One turning vector, and how many steps it has turned:
The counts run from 0 to 316.
10  -30  5  -51  11  -11  -30  14  -9  28  31  46  39  -45  33  11  45  -3  -29  15  24  -2  1  14  -38  28  -31  35  9  -45  13  -45  3  46  -2 : 2
9  -31  39  -45  -33  -5  -15  -2  15  38  30  48  3  -38  38  2  28  -66  -1  -24  27  11  8  5  -8  11  -33  7  9  -44  46  -15  -29  27  4 : 277
29  -7  28  -43  14  -9  -29  -30  -11  -21  20  53  32  -59  49  -18  35  2  -44  10  38  -15  11  14  -9  13  -16  2  60  8  -2  -33  6  23  6 : 219
17  -18  42  -50  17  -7  -22  -31  18  -26  38  22  47  -42  32  -3  31  21  -26  -15  -39  -12  43  -6  23  4  0  32  52  -5  -4  -50  -12  10  -2 : 44
25  -30  52  -41  -10  -23  -12  -19  -6  -7  25  42  13  -43  48  -17  34  -24  -33  13  30  1  17  21  3  7  -2  -16  86  22  20  -32  -14  13  13 : 82
32  -39  19  -36  41  3  -21  -4  1  4  9  33  19  -51  52  2  49  20  -30  24  31  -6  11  -5  5  22  -29  47  34  10  -18  -45  0  20  9 : 206
21  19  44  -33  26  -30  -42  4  1  5  47  7  18  -42  -11  -13  46  19  -12  31  4  -32  41  -1  0  33  -15  59  34  -15  13  -52  16  -2  3 : 168
20  -18  63  -46  -4  -6  -17  -3  5  0  33  37  20  -50  22  -15  39  -31  -17  25  8  -1  18  -3  23  18  -3  -19  86  13  27  -20  -21  3  17 : 88
29  -14  51  -20  -27  -33  -21  2  -2  36  53  26  1  -31  25  1  22  -30  25  -44  32  16  45  9  -7  -1  -33  31  14  -29  26  -33  -6  40  -1 : 135
8  -69  22  -39  18  12  -9  -3  31  13  10  51  37  -49  57  -4  44  -7  -20  17  9  6  -7  -14  16  -2  -19  35  34  8  -3  -33  -44  33  19 : 64
-21  5  47  -63  34  -37  -21  0  -3  15  30  38  57  -45  -4  -20  32  -5  5  29  -10  -9  8  -8  -13  27  -5  48  33  -27  26  -26  -6  19  13 : 170
15  -44  18  -40  40  -2  -5  -6  -4  9  1  63  39  -53  54  -7  41  -2  -26  23  27  -5  -2  -16  -2  20  -31  43  28  -5  -7  -32  -14  28  14 : 207
-20  17  50  -51  7  -50  -17  -32  -11  13  34  30  25  -48  -1  -37  23  -13  19  -5  11  -25  27  10  -32  14  -26  54  27  -31  40  -27  -2  21  5 : 165
10  -28  77  -19  -8  -25  -36  -11  31  0  49  -9  -4  -37  15  -11  45  -32  4  -4  -11  15  53  10  25  8  2  31  52  -20  3  -42  -22  -12  -6 : 112
27  3  65  -17  -20  -8  -48  -17  38  -1  50  0  -7  -33  1  -33  41  -41  3  -19  2  -12  51  18  29  -6  -11  35  58  -12  21  -26  -24  -12  4 : 105
14  -16  76  -22  -8  -6  -25  -15  41  9  41  2  -2  -25  -1  -17  31  -54  24  -11  -3  6  51  1  38  2  -17  48  41  -26  27  -31  -34  -22  7 : 111
12  -42  26  -33  -12  9  12  -23  13  39  12  59  21  -43  44  -18  24  -36  11  -3  40  -6  -1  -6  22  -4  -39  39  39  6  41  -16  -40  18  21 : 72
0  5  21  -66  28  -1  -22  -16  11  0  16  27  27  -59  15  2  60  11  -26  45  -9  -35  3  -13  -4  32  -8  39  43  -10  22  -35  -11  0  24 : 26
41  27  1  -54  -8  7  -12  -9  1  36  29  30  12  -56  17  10  53  -8  4  -1  23  -28  24  -17  -5  30  -56  33  3  -30  42  -30  -9  30  22 : 11
12  -21  2  -28  13  18  -26  -19  31  7  32  57  65  -34  10  -34  7  9  -2  -16  -10  -28  11  3  8  -22  -24  73  27  -18  26  -38  -20  28  0 : 47
-1  -22  50  -51  18  19  -32  -12  36  -12  10  43  42  -58  12  -37  42  -42  -26  29  0  -19  -4  4  20  23  -2  23  51  -22  18  -11  -31  -5  6 : 238
15  -55  65  -24  14  -19  -29  25  16  37  50  22  17  -21  25  24  45  -33  3  23  5  32  43  -8  24  22  4  34  47  -32  6  -45  -12  5  -7 : 125
5  -53  50  -19  8  6  -47  -19  33  -15  35  25  35  -23  35  -21  30  -25  -40  14  6  1  10  30  19  4  10  49  52  -21  6  -42  -3  -14  -22 : 250
17  -17  27  -37  22  0  12  -43  -14  14  -6  62  34  -50  48  -19  18  -19  11  -22  38  -11  26  -18  6  8  -46  39  23  -4  20  -22  -28  23  22 : 209
40  19  15  -26  -6  20  -36  -30  12  -6  17  52  30  -57  10  -49  23  -16  -14  -9  45  -42  6  13  7  3  -44  36  40  2  36  -17  -9  2  2 : 228
-5  -39  43  -34  18  17  -47  -14  41  -13  23  36  42  -38  15  -27  39  -26  -38  29  -2  -18  -5  22  19  8  3  49  53  -16  10  -28  -15  -19  -11 : 244
43  19  22  -49  2  3  3  -22  -7  41  37  27  8  -53  32  18  43  -11  7  -30  17  -8  52  -16  -4  32  -48  22  4  -41  28  -36  -13  26  17 : 5
31  -1  51  -30  -17  -35  -31  11  -6  15  52  6  -21  -48  26  9  63  -11  -6  -9  23  6  47  4  -14  17  -26  10  27  -20  1  -49  8  38  7 : 143
43  -40  32  -8  -9  33  -29  -6  24  33  41  38  31  -23  23  15  17  -40  -3  -12  19  3  32  -1  47  11  -26  51  27  -31  29  -38  -22  -15  -11 : 260
-27  9  59  -65  28  -53  -10  -19  -17  10  24  31  25  -49  4  -26  37  -15  9  22  -7  -11  18  -1  -24  26  -10  36  33  -27  30  -21  -3  25  6 : 164
-4  -38  11  -42  11  -1  -32  -23  29  -19  37  51  69  -40  23  -34  15  16  -23  -13  -16  -17  2  17  -4  -24  -6  59  34  -12  15  -50  -9  35  -5 : 46
18  19  40  -42  -14  -24  -25  -16  26  15  59  2  19  -35  -3  -8  33  -2  19  -44  -33  -10  60  0  0  0  -16  43  27  -24  33  -58  -16  16  10 : 316
46  -24  24  -10  -42  5  -30  -10  25  25  48  28  -4  -35  38  1  21  -41  -9  -44  34  0  34  21  7  -5  -37  28  17  -34  37  -47  -5  26  -4 : 272
-18  -8  34  -43  0  -19  -16  11  25  34  45  44  48  -40  -13  -17  22  -14  23  -8  -34  -7  14  -6  -15  7  -14  41  23  -43  52  -30  -31  25  8 : 314
-15  -13  35  -52  -31  -37  -35  -16  5  18  46  35  8  -35  18  -18  24  -20  -13  11  21  -22  -3  33  -41  12  -15  36  38  -24  63  -35  -3  15  3 : 295
